In the data rows, the value 128 means zero.
Here is a table of points, one per row:
[117  99 109 156 114  47 187 101 129 115  74 110 177 144 105 202 175 158 121 128 114  99  97 126 125 171 199 173 118 120  79 125 122 104  85 160  68 151 173  86 109  43 114]
[148 131 148 168 117 126  95 100 107 150 113 170 104 204 140 127 156 163 121 135 111 180 164  45 146  77 148 101 103 103 174  58 113  87 113 103 141 148 245 103 141  98 176]
[144 157 141 122 162  91 175 121 203 178 103 145 144 122  77 119 132 147 127 121 174 131 159 132 149 220 126  97 134 207  69 189  22 127 171 122 155 111 145 116 214 155 119]
[ 63 113 141 162 122 165 158 138 144  90 108 104 116 108 142 180 127 168 141 137 193  75 147 145 125 149 119 113 127 168 108 112 109 106  67 130 149 103 169 108 232 113 120]
[ 91 152 170 112 108 148 120 188  61 128 173  81 153 140 169 143  97 153 178 117  35 132 162 153 128 159  96  45 142 247 219 151  85 131 208 110 112 142 139 240 169 166 114]
[186 174 149 174  27 178 111 130  82  69 177 107 175 161 112  91 161 140 100  98 116 122 208 135  83 130  54 150 200  94 184 105 154  92 119 215 126  95 159 131 173 113 128]
[133 138 159 143 148  51 134 143 214 108 161 196  81 119 174 125 178 114 120  95 149 130 156 190 153 135 191  88  93  52  41 216 115 125  97 171 178 130  74  75 176 109 145]
[168 150 125 142 120 171 134 156  73 149 177 134 173 211  78  59 174 159  76 160  80  71 130  31 142 185  85  94 149 105 210 167 220 135 101 146 188 142 179 128 146 189 152]
[125 102 136 230 183  91  78 140 152 142  59 219 115 130 179 178 169 126 154 210 231 117 158  98  80 165 123 126 146  85  69 124 158 121 121 178 147 155 134  98 167 148 128]
[119 102  75 132 152 108  46 101 210 177 150 134  87  78 100 176 171 128 168 154  78 110 158 164 215 109 138 139 139 137 162  66  75 124  72  66  80 147 132 129 172 229 118]
[105 119 115  57 150 239  72 141  80 163 145  80 110 153 162 118 113 167 195 146 149  76  68 172 139 126  45 206 164 129 128  94 146 151 133 150 162 183 102 156  29 127 186]
[140  96 153 192 188  87  79 114 236  74 205 117 192 172 163 106 169  47  60 127  87  85 149 184  86 208  69  92 100 140  21 209 194 152 108 168 186  94 133 126 137 132 137]
[159 205 117 172  96 159  72  80 151 135 131 129 125  98 160  61 139 124 150 154  94 112 186 128 129 174 112  76 140 123 157 120 144  91 141 214 130  87 129 125 116 134 153]
[141  86 103 142 163  48  59  38 155 135 133 107  76  74 105 182  47 136 218  92 104 140 146 210 126 138 162 130 155  66  73 186 124 155 119 104  91 135  65 200  98 255 129]
[141 116  67 150 139  28 170 109 124 200  76 126 164  87 106 112  75 125 111 125 193 144 134 190  97  94 125   0 107 167 104 118  67 159 165  83  64 176 157  91 117 118 137]
[187 101 159 176 137  81 147 125  62 125 174  77 207 118  92 119 208 128  51 169 132 163 156 102  89 123 145 136 172 132  90  79 122  90  92 157 130 127 113  31 151 112  74]
[146  85 113 181 140 109 147 138 149 172  66 138 116 145 102 165 139  60 116 172 203 167 205 152  54 106  97  83 137 102  81 111  99 198 124 138 122 115  81 108  94 109 131]
[162 132  66 170 114 197 148 147 120 173 101 103 116 193 197 117 149  52  74 101  97 105 135 105 132 132 130 127 148 105 117  66  88  84 101 166 132 129 163 132 100  82 121]
[152 114 135 123 115 153 143 180 158 109  78 144 142  23 169 187 178 115 127 126 212  39 144 170  84 135 122  87 120 132  85 126 173  87  72 139 101  86  83 116 103  93 118]
[139  94 133 226 161 143 116 168 179 118 119 104 148 148  85  54 158  15  54 150 132 173 165 187 121 193 159 150 107  63  84 134  97 221 130 212 126 117 178 116 138 152  98]
[184  93 120 156 123  65  86 118 153 140  45 136 116 104 166 133 151 175 200 172 187 153 111 186 153 159 168 100 123 181 112 172 104 173 142 209 106 119 130 121 149 157 165]
[123 179 113  93 122 150 123 100  94 131 177 123  85 129  76 151 105 160 151  68 171 113 150  65 140 125 196 215 151 101 119 139 125 168 158 105 124 117 130 112 124  50 122]
[ 89 154 162  77 115  45 155 116 144 179  82 185  44 141 153 138 101 110  57 113 106 147  93 165 106  97 102  82 138 147 145 148 126 119 130 120 110  88 132 100 118  99 156]
[187  78 144  33  89 157  88  82 152  92  82 146 157  49 117 135 107  85 119  99 105  82  93 162 134 121  24 126 179  79  67 179 114 137 130  75  89 110  99 162  74 131  88]
[165  53 131 136  98  94 134 143 228 187 132 134 131  68  95 139  40 194 128  84 165 163 116  80 162  52 120 178  74 104 157 128 157 102 133  89 150 140 137 188 123 180 213]
[179 148 176  95 142 138 211 164 166 131  36 106 129 131 126 141 116  90 113  78  95  97 180 128  95  11 114  89  96 214 116 197 145 115 187 122 147 135 169 127 131 105 173]
[ 31 118  99 109 158  73 162  73 164 135 170 161 173 187 130 184 102 207 172  86 105 190  46 176 169 168 205 146  97 169 163  83 160 165 148  75 139 164  83 103 146 144 183]
[163 151 118 154  97 151 111 119  95 117 143 188 141 152 194 112 124 144  42 168 146  74 180 102  39  96 119 147  57 138 110 175 152  75 122  99 131 131 162 104 125  81 174]
[162 147 177  86 111  80  92 128 145 124 117 154 132  70  64 200 130 150 135  72 146 169  98 171 126 128 113  65 155  87  68 137 141 108 187 133 152 151 136 161 106 141 137]
[160  84 108 127 153 105  89 156 119 117 109 119 113  61 181 131 133  80 153 202 173 196 117 131 149 124  91 116  78 123 130  82 161  38 151 169 122 128  56 121 174 193 133]
[ 84 136  43 144 167 163 159 106 130 138 119 150  45 158 188 135 117 157  61  73 147  41 207 111 165 150 166 183 121 131 173  93 159 173 156 113 107  82 153 109 100  92 107]
[143 196 108 118  99 132 137 133  96  90 112 120  85 169  86  98  97 159 146  73 123  79  62 123 111  92  71 152 176 110 164  67 141  95  82  74 126 165 110 141  82 116  78]
[ 72 115 147 133 125 184 153 178 180 112 155  95 133 195 100 176 128 184 171 185  96 142  99 150 161 127 169 112 127 132  79 141 185 161 141 149 130 106  80 128 113 127  90]
[ 52  90 117 102 127 152 142 118 111 123 212 175 198  98 109 105 123 132 115 103  89 133 127  95 187 128 176 185 122 152  80 108 183 137  89 100 128 137  88  93 130 190 152]
[ 93  40 104 108 178 179  98 127 122  85 101  93  97 142 217 127 142 132 139 243 107 115 111  86 103 102 171 155  92 128 203 183  41  90 120  81  81 102  24 182 116 190  89]
[142 139 124  96 161 186 200 151  37 115  86  65 133 130 192 119  37  70 103 179  83 101 174  48 174  65 135 139 174 175 224  79 116 115  54  92 181 135 136  96  91 110 125]
[ 89 216 156 130  46 195  99  97  75 132 179 167 180 145 119 210 113 192 104  36  93 162  58  78 120 111  81 144 139 170 143 102 108 162 139 108 147 168 164  97  89 145  67]
[145 153 189  30  97 197 127 103  70 118 193 125  94 179 154  71 128 133 154 105  74  99  49 153 168 102  70 176 123  71 231 165 103 113  90  97  97 122 122 161 103 176 102]
[101 113 159  99  75 143 139  73 115  98 234  59 160 126  46  52 101 135 152 135 116  97 132 127 122 151 113  86 171 110 164 130 144 153 101 188 121 188  96 127 166 117 170]
[131 151 107  85 109 197  93 118  98 102 164  34 134 139 131 135 176 126  70  97 231 121 167  59 139 107  88 106 199 113  93 115  79 158 174  57 182 141 173 116  84  58 132]
[ 78  85 176  18 121 141 122 141 155 127 154  71 130  66 154 206  78  87 154 160 119 151 115 136 144 124 185 164 122 158 187 172  67 104 203  80 238 153 161 154  74 143  99]
[174 248 115 137  85 162 109 161 113 112 107 116 148 148  69 120 123 106 112  71  94  95 142 169  91 140  85 147  56 174  91 114 190 174 165  97 106  86 133  90 146  56  72]
[158  89  89 113 152 104  90 147 149  88 133 202  52  60 126  45  68 134 190 175 102 182 122  82 165  94 137 189 161  85 163 133  91  72 186 117  74 141  97 175  19  56 143]
[116 184 144 167 103 104 137 189 108 100 170 132 171 116 158  74 147 166 142 151 173 208 126 197 124 129 139  72  53 101 139 121 140 167 158 129 185 125 164 142 155 160  46]
[114  67 111 121 109  82 139 117 125 148  73 211 105  94  86  69 131 113 219 112 123 213 117 177 149 162 161 112  99 143 122 143 131 134 136 186 127 175  91 100  70 167 153]
[ 91 138 118 156 154 139 196 188 135 123 113  73 149  55 104 206  91  92 170 212 148 170  75  54 137  97 141 119  77 143 167 186  85 119 114  55 127  85 114 172 145 148 193]
[127 157 126  60 188 109 147 174 103 144 120 117  61 157  73  82 120  72 152  76  32 199  54  58 114  70 149 207  67  98 141  70 167 170 170  72  64 160 127 157 167 103 122]
[ 60  62  98 105 204 171 184  69  54 139 171 155 175 164  92  39 140 121 126  82  85  46  94 113  99 138 156 151 213 103 144  61 148 125 143 120  66 100 111 172 108  99  97]
[135 255 179 124 132 151 108 129  73 124 139  94 141 134 152 116 127 113 149  95 162 111 125  88 136 181 104 147  84 114 148 107 103 113  86 161 153  65 142 127 166  65 130]
[ 76  60  70 124 159  34 142  94 139 113 114 137  86 158 131 159 172 132  53 156  92 174  59 118 143 131 229 157 121 150 115  92 153 123 113 111 124 119 119 133 170 145 188]
[140 158 184 166  73 121 168 155  86 129  62 162 104 179 119  99 144 147 115 148 158 130 100 121 100 118 105 153 183 150 117 150 183 129  78 212 108 117 135 142 181 104  31]
Along one direction, these points spread out more than along any other. Take the direction at right angles to it along which they spread out most. Go by this last direction. How far along it is each point below, from 0 to 99? The average is 50, and the first point in the table lies past the average. One standard deviation of the points above along it is 16.
[ 89 216 156 130  46 195  99  97  75 132 179 167 180 145 119 210 113 192 104  36  93 162  58  78 120 111  81 144 139 170 143 102 108 162 139 108 147 168 164  97  89 145  67] 51
[ 89 154 162  77 115  45 155 116 144 179  82 185  44 141 153 138 101 110  57 113 106 147  93 165 106  97 102  82 138 147 145 148 126 119 130 120 110  88 132 100 118  99 156] 46
[143 196 108 118  99 132 137 133  96  90 112 120  85 169  86  98  97 159 146  73 123  79  62 123 111  92  71 152 176 110 164  67 141  95  82  74 126 165 110 141  82 116  78] 47
[127 157 126  60 188 109 147 174 103 144 120 117  61 157  73  82 120  72 152  76  32 199  54  58 114  70 149 207  67  98 141  70 167 170 170  72  64 160 127 157 167 103 122] 30
[186 174 149 174  27 178 111 130  82  69 177 107 175 161 112  91 161 140 100  98 116 122 208 135  83 130  54 150 200  94 184 105 154  92 119 215 126  95 159 131 173 113 128] 82
[135 255 179 124 132 151 108 129  73 124 139  94 141 134 152 116 127 113 149  95 162 111 125  88 136 181 104 147  84 114 148 107 103 113  86 161 153  65 142 127 166  65 130] 67
[145 153 189  30  97 197 127 103  70 118 193 125  94 179 154  71 128 133 154 105  74  99  49 153 168 102  70 176 123  71 231 165 103 113  90  97  97 122 122 161 103 176 102] 36
[184  93 120 156 123  65  86 118 153 140  45 136 116 104 166 133 151 175 200 172 187 153 111 186 153 159 168 100 123 181 112 172 104 173 142 209 106 119 130 121 149 157 165] 47
[114  67 111 121 109  82 139 117 125 148  73 211 105  94  86  69 131 113 219 112 123 213 117 177 149 162 161 112  99 143 122 143 131 134 136 186 127 175  91 100  70 167 153] 34
[125 102 136 230 183  91  78 140 152 142  59 219 115 130 179 178 169 126 154 210 231 117 158  98  80 165 123 126 146  85  69 124 158 121 121 178 147 155 134  98 167 148 128] 65
[159 205 117 172  96 159  72  80 151 135 131 129 125  98 160  61 139 124 150 154  94 112 186 128 129 174 112  76 140 123 157 120 144  91 141 214 130  87 129 125 116 134 153] 65
[ 91 138 118 156 154 139 196 188 135 123 113  73 149  55 104 206  91  92 170 212 148 170  75  54 137  97 141 119  77 143 167 186  85 119 114  55 127  85 114 172 145 148 193] 30
